In the data rows, 128 means zero.
Some points, one per row:
[136  97 147 136 140 110 124 119 115 117 110 165 154 103 183 127 108 124  90 132 116 113 133  60 139 122 155 146 110  66 152 110]
[134 146 117  99 133 137 110 112 166 139 120 145 118 106 112 153 137 145 163 141  99  89 155  95 123 101 171 129 119 135 135 158]
[124 135 157 110 111 115 105 120 159 157 134 135 117 116 119 137 127 112 127 134 122 112 150  87 157 140 145  92 122  96 131 133]
[163 102 106 134 160 123 173 149  69 103 116 136 181 101 138 129 148 158 135 105 127 135  88 128  98 109  99 148 133 168 133 129]
[143  82  99 151 107 114 123 145  77  93  93 142 206 113 133 114 136 147 107 107 137 156 104 119 108 151 111 154 136 142 144 106]
[131  44 114 150  98 101 114 149  78  94 106 144 221  72 166 132 119 169 104 100  82 152 101  98 104 150 124 144  92 109 177  98]
[124 114 127 121 115 111  92 124 144 129 114 130 147 128 128 132 107 127 125 139 123 143 139 113 143 148 137 116 110 108 168 133]
[100 171 157 110 129 134 130 100 161 176 124 120  62 144 110 133 124  94 184 128 135 113 169 129 126 123 133  94 100 103  71 160]
[167  46 102 155 114 101 141 170  74  94  93 142 218  78 153  97 115 174 122 102 129 151  89 120  98 160  91 168 115 131 186 130]
[101 182 113 107 128 133  92 103 195 153 137 113  61 138 100 142 113 113 164 165 114  84 192 106 133  97 171  99 124 128 122 166]
[125 107 164 113 172 143 176 106  82 107 161 133 151 140 152 144 152 127 106 107 120 169  90 171 138 137  85 130 118 143 104 122]
[162 132 145 100 105 138 110 110 168 139 116 130 131 162  92 118 156  82 130 142 196 163 147 147 130 141 156 127 186 143 127 127]
[146 146 127 145 118 131 103 129 177 160  98 121 107 150  97 123 116 114 150 133 162 121 140 144 131 141 142 122 183 127 131 141]
[142 132 130 111 154 125 124 132 138 137 132 132 122  91 132 159 127 144 152 136  88 104 138 100 131 107 152 125 112 140 137 162]
[192  69 136 155 144 101 188 180  22  89 145 176 229  28 132 163 186 167  83  99  89 152  70  94  80  94  99 146 126 172 107 137]
[141  98 119 127 161 118 152 141  66  97 130 143 193  92 156 150 139 165 121 100  95 153  99 114 104 117 112 130 100 140 142 135]
[157  92  88 149 165 120 170 158  48 112  89 157 177  76 141 130 134 135 136  99  95 143  87 105  91  98 135 156 141 169 140 118]
[127 100 150 116 160 138 159 114 102 102 143 127 143 129 145 148 143 137 119 122 109 154 113 173 126 143  94 137 116 153 133 138]
[169  97 107 135 156 111 174 153  68 101 114 138 192  78 149 139 150 162 125  99 114 122  85 101  96 118 116 148 138 172 126 131]
[148  89 118 148 164 127 176 171  72  99 121 131 163  97 127 155 166 153 122  98 108 157  79 114  86 115 140 133 145 166 144 109]
[112 193 133 105 107 163 124 134 187 146 125 103  96 184  94  81 140  96 150 146 178 140 193 160 160 139 125 113 124  86 133 140]
10 more points follow, each with its number after it:
[121 134 148 135 138 128 117 139 146 156 127 112 124 129 119  98 111  86 141 127 164 135 104 168 145 177 107 113 140 127 103 135] 0
[167  72 100 147 144 107 178 164  73  77 102 127 204  79 147 137 136 183 127 115  94 109 106 107  60 111 131 182 118 189 157 108] 1
[145  27 121 154 161 108 186 158   0  41 121 163 255  61 188 148 150 203  96  60  73 178  54 123  79 130  74 165  81 160 153 110] 2
[150  45 110 144 165 116 148 162  49  65 124 151 210  54 156 151 132 197 110  85  80 141  70 128 101 159 106 156  98 136 148 128] 3
[175  51  87 165 161 104 183 186   2  82  72 144 252  48 157 118 124 199 119  79 104 154  72 101  60 113  95 182 106 151 160 101] 4
[169  43  85 156 150 103 184 187  12  72  94 149 241  52 161 132 147 198 120  79  96 157  58 109  66 110  90 161 116 164 150 106] 5
[ 87 206 158 106 106 177 100  65 241 181 164  98  21 213  64 100 139  26 128 184 181 141 183 220 192 161 145 105 163 119  65 119] 6
[124 187 108 127 122 147 114  95 193 175 126 111  45 162  84 113 129  65 116 145 174  93 144 137 161 148 146  87 185 104 116 129] 7
[155  82 115 160 157 106 189 182  65  98 108 129 186 103 133 140 151 189 139  91 103 153  78 121  68  99 125 161 118 191 168 132] 8
[133  98 125 130 106 112 102 140 105 117 116 148 185  89 147 130 119 142 113 115 114 143 111  76 133 134 133 126 107 104 139 116] 9
Which of these numbered points is nearest to each point below by angle, seen from the average point of the first points? Its number follows each.
[140  83 109 157 104 102 137 157  94 113  81 123 182 117 137  98 119 141 121 108 140 139  99 142 105 150 111 153 125 132 149 110] > 4
[136 176 108 114 113 127  87 133 185 174 109 123  81 152  88 111 110  95 147 158 166 111 153 105 161 119 166 107 158 114 122 145] > 7
[146 112 129 116 154 120 132 138 115 120 130 136 153  82 145 157 127 156 140 123  83 115 122  98 120 110 142 132 104 143 137 148] > 3
[132  91 138 123 160 139 156 112  98  87 152 138 148 113 144 157 132 151 111 115 103 137  95 163 127 154 103 148 124 145 133 134] > 3
[121  79 115 140 118 117 116 132  65  89 121 158 221 114 164 133 134 148  85  92 115 179 102 105 124 146 104 124  97 110 146  97] > 2
[ 61 210 171  98  93 171  80  60 252 193 168  80   0 223  90 107 117  32 138 177 170 119 197 183 199 156 155  95 135  86  70 124] > 6
[180 134 121 131 111 119 137 154 104 129 116 120 127 100 126 134 107 158 168 147 123 118 144  70 115  83 130 131 114 106 127 154] > 9
[113 148 131 114 104 150 121  94 179 155 111 111  81 185  97 101 140  89 137 153 167 127 132 184 158 163 119 140 161 128 111 112] > 6
[147  58 106 178 106  88 150 168  70  87  79 146 238  73 164 118 100 167 109  90 107 154  66 109  91 153 102 168 123 137 162 106] > 4
[100 142 140 114 109 133  91 103 168 137 136 114  98 172 116 118 116  91 126 143 144 143 152 152 155 155 131 107 119  99 129 125] > 6
[128 142 133 108 127 123  79 120 164 168 132 131 123 108 119 140 106 112 129 149 135 116 120 101 167 140 153  97 128 109 146 141] > 7
[ 80 164 114 108 104 148  71  82 199 156 133 103  74 198 107 101 120  69 129 179 162 146 176 131 176 152 123 107 131 102 114 122] > 6
[ 70 218 115 142  66 146  50  86 182 133 136 146  95 173 117 116 109 130 159 130 159 101 190  90 136 131 180  81 133  74 152 126] > 7
[137 146 146 116 138 157 125 125 154 131 146  79  14 172  96  99 155 106 197 168 125 104 119 188 147 157 127 176  86 138  47 125] > 6
[ 82 224 189 113 112 163  94  87 234 191 180  98   0 210 103 114 128  33 134 173 169 129 170 158 191 149 147  88 138  72  70 127] > 6
[115 187 135 121 142 170 153 104 197 172 125  80   4 201  91 106 119  58 175 181 150 107 154 213 154 130 138 141 147 150  75 132] > 6
